Y: a few groups of rows, each row roughly a mix of its group's hidden directions; some rows fit no group
Y (107 x 10)
[[ 10   0 -28   6 -10   6  -6   2  -9 -14]
 [ -7   3 -17  -3   9  19   4  -7  -1 -22]
 [ -5   3  -1 -10  22   1 -15 -13  11  14]
 [  1  -9   6   5  12  -7  15 -20  -7  18]
 [  2  13  17   0   6   7  20 -19  -3  -6]
 [  0   2  27   8  -1 -12   9  13  -3  12]
 [-10  -8  18  17 -13  -2  -8  16   6  -5]
 [  3  23 -13  -5   0 -15  -4 -17   7   5]
 [  1  23 -16  -5   1  -7  -8 -14  14   3]
 [  2   3 -24   9  -5  -1  15  -5 -10 -16]
 [ 18   8  -9   9   0  11  14 -20   9   3]
 [ -9   7  13   0  19  -3   8 -17   3  18]
 [ 15  17 -11   6  11  -4   3 -22   1   2]
 [ 25  15   1  -6   8   8   5 -12   1 -11]
 [  1 -13   2  -3   3  13 -10  25  -2 -16]
 [ 10 -16  -7  -9  -4   4 -24   7   2  13]
 [-20  -9  24   6  -2  -3  -1  10  -4  -9]
 [ 12  -1 -16   6  22  -2  17  -7  -9   1]
 [  9  14  -5  -4  -4   0 -12  16  12 -21]
 [ 10  -5  13  16  13   8  18 -15   2   4]
 [ -6 -11  16  11   3 -21   7 -17  -7   1]
 [  8 -22   3 -13  13  -5 -18   4  -4   8]
 [ 14   1 -15  12   0  -3  10 -22  -7  10]
 [ -1  -4  20 -19   4   0  12 -11   1  16]
 [  8 -12   5  -2 -10   7  12  -1 -28  -4]
 [-11   2  24   6 -14  -5  11  13   9  -2]
 [  3  -2 -10   2 -17  -4 -23   9  17   4]
 [-11  -9  13  -6  -7  10 -12  23   4  -8]
 [  5   9   1  -4   1  -8   9 -23   3  22]
 [ 18  18 -16  11  -8  -8   1 -11   6  -6]
 [-14   6  -9 -15  -4   8 -18  17   5 -10]
 [ -6  -9 -28  -4   7   6 -10   4  -3 -13]
 [ 13  11  18   1   3  -8   8  -9   8  21]
 [ 16  -9 -24  -2  -9   2 -18   3   0   0]
 [  7  19  -6 -13 -12 -15 -10  -4  15   6]
 [  7   6 -18  -7  22  11   3 -15   2  -6]
 [  4  10   6   2 -11  -2 -14  17  17 -16]
 [-16 -12  15  -8  10   0   2   2 -20 -13]
 [ -3   9  15 -12  -7 -14  14 -14   9 -11]
 [  7 -17 -16  -8   4  15   2 -11 -13  10]
 [ -2   1 -10  -2  11 -21 -14 -12  15  10]
 [ 19  12 -20  -7   5  -1   7 -16  -1   7]
 [ -8   1  20   8 -22  -4   9  14   3   1]
 [ -2 -24   2   4   1  13 -16  18   2   4]
 [ -9   2  18   0  15   3   7 -10  16  17]
 [ -9 -10   7   4 -14  16 -12  19  12   3]
 [ 18   2 -21   0 -11  -6  -9  -6   8  15]
 [-11 -12  16   2   0   4 -15  11  18  12]
 [  1   9 -17  -5  11  -9  12 -19  -9 -11]
 [ 17   5   4   6 -19   9  14  14  -8   8]
 [-17   4  16   9 -21   0  11   7  -8   3]
 [-10  15   2  -5 -17  -1   0  15   2 -22]
 [-11   4  19  -7   0 -17   8  -6  12 -15]
 [  3  26  -8 -11   9 -10   7 -13   2   9]
 [ -1 -15   1  12  -7   9  -2  19  -9 -19]
 [ -5  -3  15   5   9 -10  -5  -9  11  25]
 [  7  17 -25  15   0  -5  -8  -6   1   5]
 [ 18  14 -25  -6   2  -5   4  -7   2   8]
 [ -7  -2  14   0  14  20  16   2  13  -7]
 [  8  12  12   7 -11  -1   6  19   1 -20]
 [  1   0  10   4  12  -3  13 -19   6  22]
 [ 13 -21 -20   7   0   1  -9   9  -4   9]
 [ -4 -15   0  11 -18  -7 -18  17   1   2]
 [ -8 -11  22  -9   8   6  -5  21   2  -2]
 [  1   9   2 -15   8  -1  16 -16  -8  20]
 [-28 -14   2  -9  -8   9  -2   5 -10   2]
 [  8  14 -23  -3   2 -20   8  -7  -5   1]
 [  3  22 -16  -7  -2 -14 -10 -11  11   1]
 [  3 -12 -26  -6  -2   6 -13  15  -6  -2]
 [ -2  11   3   2  10  -1  25  -7  -6 -19]
 [ -2  21   2  -2   9   7  23 -16   0   0]
 [  3  -1  -5   4   3  -6   7 -26  -1  23]
 [ 20   1  -9   0   3   2  19 -16 -15   3]
 [-11 -11  17   9 -15  -8 -10  17  -1   6]
 [-14  18   4   2  20   2  10 -17   2   1]
 [ -4  -4  -9  -7 -12  12   3  12 -10 -25]
 [  0 -13  20   8 -15   7  -9  17   8   0]
 [-25 -11  -2 -17   1  10 -10   7  -3   6]
 [ 15  -3 -24  -2  -6   5 -17  -6   6  11]
 [ -4  24 -16  -6   8  -1  -5  -9   9 -14]
 [ -3  -8  18   6   6 -17 -11   2  12  18]
 [ 19  -7 -26  -3   9  -2   0  -8  -6   9]
 [  7  -8   6   4 -22  -9   8  11 -21  -1]
 [ -7  18   0  -3  21  -8  11 -17   0  -6]
 [  8 -19  -6  10   3  10   8   7 -16 -17]
 [ 15  -6 -12   8   1 -14   3 -18  -4  18]
 [ 11   1 -16  -4   4  17  12  -1 -11 -19]
 [  3   5  17  12  -3 -20   8 -13   7  12]
 [  0 -20 -10  12  -7  13  -5  12 -11 -13]
 [ 10   9 -20   0  -7 -14  15  -8 -14  -4]
 [ 13 -11  12  10 -10 -15   9 -10 -11  14]
 [-12  -4  24  11 -11  -3  15   4  -8   7]
 [-14  20   0 -10  10   8  -2   3   3 -21]
 [ -5   2   6 -12   0  -7  -6   8  14 -28]
 [  3  14 -21   5  11  15   7   0  14  -9]
 [-14  -3  22   7 -10   0  -8  18   9   0]
 [ -1 -25  13   9  -1  13   7  14  -9  -1]
 [ -4  -4  11  -2 -16   4  -2  23  11 -16]
 [ -1  -6  15   2   5   9  26   3 -13 -10]
 [ -5  11  20  -5  -8  -8   5  -9   9  21]
 [-15   8   9  12 -18   7   4  12   8 -15]
 [  3 -11  23   9  -7   2   6  17  -1 -15]
 [ 15   8 -22   1  -7   6  10 -19  -2  -3]
 [  3  -3 -23   1  18  11  -2 -15   9  -6]
 [ -5  12   3 -10  22   3   5 -18  -9  11]
 [ 12   0  16  20  11 -16   1  -1  12  -3]
 [-25   1  15  -2   1 -11  -8  15   1  -9]]

which group is each row in? (one row of each group first)
[-15  -5  -4  13  -9  15  -7  13  13 -15] | P
[ 7 -7 27  5  3  4  2 21  2 -1] | C
[  6   7  -3  -4  11   2  12 -21 -14  18] | A

[ 16  11   1  -3  -5  -1  21 -15 -15   1] | P
[-15  10  30   0  -2  -6   2  -6   7  -3] | P
[ -1   2  -2 -19   9  -3 -12 -14  15  18] | C
[ -2  -1 -26  -3  -3   7   9 -14 -17  -4] | C
[-14  22   3  -3  11  -4  10 -12   7 -15] | P
[  6   5   9   6 -27  -9  18   5  -4   2] | A
[ -9  20 -12 -16   4 -11   8 -16   1  -1] | C
[-18   0  24   3  -8  -7   6   0   1  16] | C
[ -7  -9  27   0  10   8 -11   3  11   8] | P
[ 12   5   6  -5 -19  -1  15  -5 -12  19] | A
[  4 -13 -11 -10  14   4 -26  -1   0   9] | A
